21, -23, 23, -16, -5, -10, -6, -13
-6, 53, -2, 43, 0, 13, -29, -34
55, -18, 17, -23, 0, 4, -16, -10
->
-13, 21, -23, 23, -16, -5, -10, -6
-34, -6, 53, -2, 43, 0, 13, -29
-10, 55, -18, 17, -23, 0, 4, -16

17, 33, -4, 2, -9, 16, -32, 0, -15, -3, -35, 3, -7, 26, -3
25, 7, 7, 3, -10, -15, 2, -9, 10, -5, -2, -6, -20, 26, 9
16, -10, 14, 3, -18, 20, 10, 3, -12, -15, -48, -8, 4, -27, 1
11, -4, -34, 9, 32, -16, 21, -3, 1, 2, 50, -5, -4, -30, -12
13, -33, 23, 7, 5, -1, 5, 17, -6, -15, -5, -5, 0, -3, 1
-6, -43, -16, 13, -1, -6, 17, 12, -39, 11, 17, 5, -24, -7, -4
->
-3, 17, 33, -4, 2, -9, 16, -32, 0, -15, -3, -35, 3, -7, 26
9, 25, 7, 7, 3, -10, -15, 2, -9, 10, -5, -2, -6, -20, 26
1, 16, -10, 14, 3, -18, 20, 10, 3, -12, -15, -48, -8, 4, -27
-12, 11, -4, -34, 9, 32, -16, 21, -3, 1, 2, 50, -5, -4, -30
1, 13, -33, 23, 7, 5, -1, 5, 17, -6, -15, -5, -5, 0, -3
-4, -6, -43, -16, 13, -1, -6, 17, 12, -39, 11, 17, 5, -24, -7

19, 23, -28, -3
33, 47, -37, -13
-22, 36, 19, 3
-18, 5, 6, 12
-54, -2, -4, -46
-36, 17, 8, -27
->
-3, 19, 23, -28
-13, 33, 47, -37
3, -22, 36, 19
12, -18, 5, 6
-46, -54, -2, -4
-27, -36, 17, 8

15, 29, 1
-11, 3, -9
-7, 7, 33
-17, -19, 4
-34, -34, 13
-18, -16, 9
-24, -24, 23
29, 7, -19
17, 6, -50
35, 12, -46
13, 3, -46
17, 11, -11
->
1, 15, 29
-9, -11, 3
33, -7, 7
4, -17, -19
13, -34, -34
9, -18, -16
23, -24, -24
-19, 29, 7
-50, 17, 6
-46, 35, 12
-46, 13, 3
-11, 17, 11

12, -22, -37, 2, -13, 19, -6, 8, 18, -4, 17
-19, 11, 20, -4, -7, 9, 8, 4, -1, -13, -22
-11, 8, 7, -4, -11, 8, 7, 2, 2, -13, -16
1, -4, 5, 7, -40, 5, 28, -17, -15, 22, 9
4, 5, -11, 5, 11, 6, 7, -19, 5, -16, 0
1, 7, 12, 3, 17, -16, 4, -13, -11, 9, 1
->
17, 12, -22, -37, 2, -13, 19, -6, 8, 18, -4
-22, -19, 11, 20, -4, -7, 9, 8, 4, -1, -13
-16, -11, 8, 7, -4, -11, 8, 7, 2, 2, -13
9, 1, -4, 5, 7, -40, 5, 28, -17, -15, 22
0, 4, 5, -11, 5, 11, 6, 7, -19, 5, -16
1, 1, 7, 12, 3, 17, -16, 4, -13, -11, 9

29, 25, 37, -40, -57, -23, -24
-9, -15, 19, 5, -7, 12, 14
34, 32, 39, -31, -20, -38, -19
40, -10, 8, -32, -56, -17, -44
19, 21, 28, -15, 2, 2, 4
-4, -2, 12, -1, 21, 6, 0
15, 4, 43, -14, -18, -23, -2
-13, -23, 25, 11, -11, 33, 31
8, -14, 36, -2, -26, 9, 18
1, -32, -1, -3, -34, 23, -9
34, 30, 41, -34, -40, -26, -14
->
-24, 29, 25, 37, -40, -57, -23
14, -9, -15, 19, 5, -7, 12
-19, 34, 32, 39, -31, -20, -38
-44, 40, -10, 8, -32, -56, -17
4, 19, 21, 28, -15, 2, 2
0, -4, -2, 12, -1, 21, 6
-2, 15, 4, 43, -14, -18, -23
31, -13, -23, 25, 11, -11, 33
18, 8, -14, 36, -2, -26, 9
-9, 1, -32, -1, -3, -34, 23
-14, 34, 30, 41, -34, -40, -26

-27, 0, -49
31, -17, -14
->
-49, -27, 0
-14, 31, -17
